Rows are one point carried round by a steady rotation, each followed by how many steps it has turned.
The counts run from 0 to 466.
[113 107 121 114  84 101 127  96 149  86 117 148 158 120 128 127 143 149
 103 164  97  87 103 146 181 137 161 149 118 136 144  81 119 161 118 143
 115  65 138 134  88 134 115 149 149 176 147  67 147 170 113 134  83 102
  68 171 116 158  92 103 112 113  72 132 159 159 104 126 135 163 151 123
 110 142 114 141 142 142 115  83  99 140 114 113 151 165 156] : 332
[114 124 103 173 117 120 154 139 148  97 150  88  63 188 154 130 111  99
 182 186 137 112 128  97 165 152  94 173 135  69 134 147 103 167 156 118
 126 105 111 107 119 145 152 137 170 144 133 119 137 176 119 167 170 119
  84 162 163 137 128 149 100 112 117 167 106 220 111 143 140 112  67 135
 110 131 117 135 156 160 118 192 137 132 135 116 131 165 163] : 445
[ 85 104 140 150 111 138 140 106 148 115  88 130 128 116 149 124 153 179
 103  44 168 150 149  84 120 198 105 141 107 161 123 129 140  96 139  99
 170 138 112 110  84 121 192 111 165 113 120 151 128 154 163 168 136 133
  87 134  91  67 130 128 127 135 167 158  86 119 126  64 128 108 103 113
 145 140 163 111 100  90 168 142 143 146  96 106  98 123 146] : 114
[148 136 189 188 120 135  92 146  88 139 147 121 114 123 128 140 135  62
 165 180  98 126 181 103 103 114  84 115 118  99 124 138  79 138 134 176
  98 125 119 143 128 190 134 145 178  59 119 126 167 149 134 103 146 116
  81 127 118 115 114 163 118 143 122  94 112 183 137 125 143 117  90 171
 180  97 115 161 107 158 107 137 124 151 142 118 112 167 142] : 242
[138 129 123 155 153 154 159 161 185 130 117 106  95 107 135 153 138 105
 121 115 143 175 135  98 130 117 137 144 116 130 118 128 136 167 141  92
  83 172 139 154 105 122 136 134  85 138 136 146 153 154  81  95 157 140
 155  98 184 165 133 111 106  93 166  62 130  75 151 160  70 124 124 132
 149 103 178 132 150 156 135 105 161  64 143 149 143 101 120] : 409
[ 82  98 142 105 104  99 106 111 169 106  86  99 148 103 174  82 115 153
  98 148 163 167 106 128 192 141 111 158  69 144 132 115 102 164 132 124
 136 136 126 108 122 123 135  81 157 127 109  54 159 155  95 151 102 125
 102 185 131  80  83  85  79 144 140 109 111 126 161 112 161 133 125 119
 122 101 131 123 156 132 145 128  98 114 116 108 129 137 114] : 412
[138 107 193 137 156 117  97  76 125 166  91 135 117 122 146 113 181  96
 144 136 176 131 135 129 166 122 157  96 108 168 121 131 120 106 103 118
 122 139 114 102  61 125 134  86 116  88  90 149 130 127 112  64 123 103
 156 105 137 145 139 167  70 116 165  77 124 140 130 125 143 128  93 113
 127 113 153 116 119 123 132  79 107 113 149 109  97 120 103] : 82
[120 135 198 145 182 118 130 145 128 169 152 137 147 117 160 106 154  77
 128 134 136 138 157 100 109 130 107  96 106 145 128 154  83  88 135 143
 103 129  81 121 100 139 148 127 160  74 116 165 138 160 169 110 161 144
 135 118 123 112 141 151  95 123 172 106 119 128 142 114 162  72  91  98
 133 108 161 121 106  79 146 113 125 133 145  89 149 115 137] : 81
[115 129 108  97  99  73 143 132 142  62 147 109 137 118 143 140 139 131
 144 164 129  93 137 141 167 109 143 140 162 115  85 145 156 125 127 103
 122  63 133 114 122 114 157 109 136 181 102  76 100 120 128 147  86 139
 123 183 111 171 179 121 100 144  97 145 147 189  68 153 142 164 125 161
  83 124 109 159 175 166 112 131 149 140 146 138 113 145 123] : 302
[120 125 119 120 143  73 116 137 112 120 176  72 146 176 146  95 144 123
 123 148  93 127 168 124 118 128 143 107 146  95 103 136 122 121 108 132
  94  62 109 113 118 172 154 136 109 128  83 104 112  88 166 101  72 154
 161 177 111 143 182 137  94 166 136 121 125 167  78 104 156 113  78 109
  73 104  45 150 119 113 114 143 170 180 142 116 130 133 143] : 73
[ 97 117  94 182  87 127 107  97 128  90 132 106 125 180 157 132 143 140
 134  89 105 143 173 109  95 182  81 160 162 131 120 119 121 111 155 119
 128 116 108  96 127 145 167 172 139 141 130 122 129 132 132 167 124 152
  97 147 141 134 131 100 180 148 131 145 123 151  88 107 104 128 119 158
 111 130 109 153  90 126 140 173 177 188 136 160 126 113 157] : 389
[133 120 173 118 180 127  99 157 142 142 121 119 171  79 135 109 156  90
 106 146 155 157 159  65  96 112 139  81 121 124  94 137 110  98 111 114
  71 136 142 150 111 129 129  64 144  77 103 110 130 115 161 106 107 146
 165 118 107 114 108 141  69 148 148  60 100  97 130 122 158 107 129 140
 137 120 134 140 120 115 136 100 137 112 115 117 104 133  87] : 230
[135 158 126 114 148 115 162 171 136 116 156 152 190 105 107  94 133 121
  71 107 104  98 123 102 109  70 160 114 112  86 122 131 110 128 121 153
 119 117 166 181 150 121  96  91 120 125  96 103 128 125 167 104  83 158
 160 142  96 119 140  99  80 122 143  72 143  69 121 110 136 148 133 105
 124 131  97 104 171 127 115 102 138 132 128 133 116 130  87] : 459
[148 156  98 127  88  95 162 145 146  64 142 148 131 110 123 141 141 145
  78 112  81 101 150 122 119  87 134 133 150  91 118 142 165 151 137 112
  94  70 180 146 114 127 154 147 126 227 108  74 147 152 128 122  68 134
 143 125 124 168 182 112 135 132 111 102 153 104 107 123  72 158 177 156
 104 136 115 140 137 135  89 160 187 141 133 160 106 152 103] : 303
[151 151 116 102 107 159 136 175 124 116 170 158 143 121 143 169 105 138
 116 120 108  79 151 128 127  97 135 142 132  74 155 119 186 133 120 123
  80 102 160 160 133 161 124 166  89 163 180 131 164 139 114 121  79 103
 111 125 129 141 163 125 102 129  96  79 146 105 117 154  73 146 217 117
 120 130  85 134 129 172 123 133 151 130  88 141 140 138 148] : 11
[149 113 148 105 116 124 124  98 113 118  83 161 156 114 116 137 167 163
  94 125 129  83 102 149 179  59 160 126 143 180 104 132 148 129 115 140
 133  93 157 145 117 102  55 135  99 124 113 104 129 135 142  92  84 103
 101 149 108 162 143 149 109 125 151 106 170 162 118 183  92 171  93 157
 150 101 149 127 154 150  93  73 102 159 160 127 125 128 139] : 455
[162 100 103 100 100 121  80  77 125 121 115 143 142 125 111 162 132 143
 138 170 136 127 136 164 173  87 108 145 139 177 135 108 172 153 123 102
 111 137 158 143 125 159  74 159  77 158 161  97 130 128 104 160 123  82
  75 152 138 187 118 136 125 117 119 107 158 153 156 171  89 186 185 177
 141 139 145 145 141 162  99  93  88 104 122 156 129 146 137] : 214
[118 104 171 108  91 130  71  86  76 133 132 112 164 144 120 115 118 148
  95 124 115  86 143 133 134 151 137 112 104  88 131 134  98 121  91 184
 126  87 123 126 167 129 128  76 192 118  80 105 147 128 170 124  71 120
 105 156  96 101  98 124 150 156 118 160 119 189 125  96 171 124 129 118
 103 123  58 141  98 119 137 146 117 176 133 110 104 149 158] : 39
[102 143  71 105 180  84 169 138 156 101 133 119 114 145 130 117 128 129
 179 156 163 124 112 102 180 148 139 118 133 165 109 166 129 116 150  85
 188 168 104 119 133 110 157 113  99 122 143 132  78 112 148 189 173 117
 133 109 115 126 168 138  86  98 156 131 108 160 100 129 156 108  55 110
 147 136 165 115 156 119 126  98  91  97 113 139 125  79 142] : 140
[131 162 110 183  93 138 137 173  99  87 118 154 133 131  86 133 131 141
  74  85  84 125 171 100  74  95 125 138 152  93  98 144 149 108 168 147
 128 111 165 170 153 141 135 144 125 166 145 124 150 171 177 143 107 166
 137 121 103 141 147 137 192 112 127 129 147  97 121  96 100 157 163 128
 139 153 172 137 126 113 115 168 164 187 155 180 123 142 121] : 304
[117 119 116  82  99 138  91 111 140 137 109  98  95 155 119 192 155 220
 138 104 137 110 169 158 180 149 118 176 142 103 113 132 171 101 132 111
 131 134 103 108 135 169 132 185 146 175 190 150 129 133 110 151 106  86
  73 161 139 141 146 142 153 125 135 169 137 183 123 106  84 136 158 107
 118 131 122 125 104 138 150 157 138 155 130 143 139 134 182] : 245
[ 98  83 108  88  77 145  45 116  83 132 177  89 130 201 106 138 110 155
 177 135 145  96 175 130 140 137  99 137 115 102 137 148 136  97 126 134
 121 128 108 139 173 159 124 115 149 131 156 144 108  98 166 172  95  87
  93 169 135 119 116 132 138 148 136 191 106 184 128 105 148 124 135 131
 109 140  83 114 115 126 139 165 129 162  96 142 101 133 144] : 394
[133 115 144 101 146 113 130 171 115 107 163 105 146 140 114 159 148 125
 125 147 106 103 163 126 122  84 161 140 110  75 135 124 127 147 149 138
  75 111 134 175 150 204 138 143 127  99 135 114 135 126 127  83 109 100
 114 147 121 139 127 135  83 151 113  23 154 169 100 136  89 140 153 151
 111  95  96 161 166 153 120 106 146 123 132 134 144 148 149] : 247
[127 107 123 147  79 168 127  95 148 146  79 123  73 103 136 151 114 172
 133 100 171 135  86 121 163 199 114 144 118 128 146 119 168 155  90 111
 133 174 113  93  89 101 140 139 155 190 126 148 151 168  77 148 149  97
  93 127 155 120 109 134 150  99 108 168 114 127 142 128 108 133 155 102
 134 142 172  95 111 128 130 153 117 111  98 145 125 159 186] : 325
[ 59 127  96  94 134 145 130 143 180 156 122  87 130 144 137 129 149 238
  93  59 168 152 109 130 153 163 123 149 107 147 130 119 141 142 139 126
 145 156 168 113 170 105 103 129  74 136 138 130 157 139 111 152 102 126
 122 150 136 121 114  89 130  91 165 113 136  44 158  95 102 108 115 104
 102 147 150  92 146 106 146 114  97 144  96 115 160  73 135] : 257
[117 177  89 100 169  79 169 175 144 133 163 123 115 132 145 138 130 131
 107 155  88 114 136 100 132 149 153 135 152 107 140 122 122  86 140 142
 138 123 104 156 154 168 173 172 114 112 171 132 138 125 180 178 149 128
 108 155 108 101 178 132 132 105 118 107 118 137  74 136 130  84  97  77
 126 149  96 147 120 135 137 121 123 132  99 126 196  91 216] : 17
[102 152  89  91 146  74 188 185 127  86 191 101 135 156 118 119 141 122
 112 121 105  98 143 111 121 118 155 127 116  40 103 145 122 109 149 130
 133  92 136 179 187 146 154 102 125 117 115  99 132  87 180 131 107 161
 173 148  99  99 158  93  89 136 125 110 111 133  73 112 145 127 113 104
 115 135 112 133 152 114 114 152 156 121 141 140 129 123 126] : 458
[131 142 135 146  92 140 151 156 135  84 121 137 148  77 129 118 128 100
  96 159  91 125 106  83 126 112 106 138 102  88 102 116 108 161 141 146
 126 107 141 132 118  97 120  98 200 145  85  85 187 188 109 125 113 144
 126 154 129 118 100  94 107 150 133  88 138 118 175 127 163 160 143 130
 141 113 126 141 187 142 109 138 126 125 140 102 107 164  76] : 298
[153 119 142 184 117 139 154 154 110  99 137 100  50 127 112 162 114  99
 177 132 114 111 161 111 101 152 123 141 127  70 102 159 136 141 110 117
  94 120  87 127 113 167 180 129 154  91 117 140 128 114 129 140 128 102
 101 136 123 129 135 171 113 115 139 142 141 220 106 122 124 142  92 159
 125 130 136 148 122 160 111 172 158 135 135 167  99 163 174] : 123
[136 105 102 132 135 116 148 141 129 144 168  89 124 123 157 101 123  88
 159 161 142 112 105 132 139 112 164  92 145 139 168 134 144 139  86 155
  79 112  96 135 120 150 122 120  82  83 101 147 121  93 100 106 132  97
 145 126 130 135 131 158  78 112 135  90 121 145 106 168 134  92  77 107
 113  91  46 135 144 168 125 109  96 115  94 107 174 120 159] : 48
[107 138  78 145 105 128 129 162 136 102 158 110 121 156 141 138 153 174
 135 124 106  89 152 149 129 140  74 181 143 115 123 122 124 138 173 126
 124  94 124 134 160 185 127 174 120 117 178 109 165 156 127 171 136 139
  43 158 133  84 139 128 137 129 117 126 118 151 124 109 110 132 134 122
 128 113 118 137 120 136 137 168 124 170  84 115 145 131 192] : 97
[104  95  79 147  77 134 122 126 166 123 108 148 153 117 130 110 125 155
  87 105 144 197 103  87 127 166 127 154 127 152 127 112 152 114 134 109
 128 148 136 133  87  90 146 120 130 196 124  87 134 158 126 194 124 128
 120 142 137 138  99  59 132 113 120  90 120  76 126 123  98 130 188 137
  97 160 132 142 128  96 152  80 111  98 103 160 128 122  94] : 28
[127 102 170 118 125 174 115 101 130 136 115 153 176 121 148 144 144 208
  61  33 137 104 127 132 130 111 168 143 123 149 119 104 164 119  83 151
 126  98 154 111  96 118 132 108 100 115 105 151 155 128 118  95  77 124
 150 146 112 110 161 139  98 132 164  96 139  49 109 102 108 123 133  99
 119 111 107  96 119 126 137  98 147 187 111  93 139 121 104] : 430
[168 110 168 176  80 174 117  84  99 148  99 189  99 124 101 154 127 124
 106  96 113 113 106 136 115  95 147 131 113 138 167 138 149 136 113 166
 119 111 138 147 102 140  95 156 149 159 149 155 158 173  86 105 104 111
  84  93 131 161  98 162 162  91 124 124 163 129 159 129 107 157 156 125
 159 122 162 137 144 138  98 129 134 152 131 149 140 146 156] : 7
[ 93 125 107 122 152 109 101  93 126 140 108  95 130 152 107 127 156 163
 149 122 134  88 132 162 128 123 141 132 152 165 115 172 145 117  92  97
 176 128 135 151 173 121  96 153  72  96 154 122 104  89 175 180 123 107
  94 140 114  90 146 150 134 104 148 162 133 172 116 124 129 117 116 139
 137 147 136 131 103 126 114 113  70 172 101 166 126  90 199] : 220
[187 149 166 128 114 152 128 113 165 149 108 123 124  70 146 108 107  96
 113 203 156 162 166 106 183 151 120  90 108 117 145 118 140 130  85 119
  54 142  98  91  68 151 150 104 192 171 135 134 157 162 111 128 111 109
 170 129 144 169 103 108 111 150 125  77 128 143 166 129 155 101 173 105
 131 125 118 131 100 127 124 136 142  62 167 102 133 152 109] : 205
[127 185 124  93 141 137 142 154 159 145 162 129 183 126 129 109 118 163
  81 140 102 114 138 143  84 103 116 119 148 130 135 127 176 107 136 110
  82 114 185 144 168 150  85 161  99 160 136 129 141 122 159 125 101 174
 179 138 146 139 150  87 150 121 151  84 114  33 152 101  84 160 167 125
 134 144 114 128  99 127 102 152 137 124 134 132 147 103 118] : 223
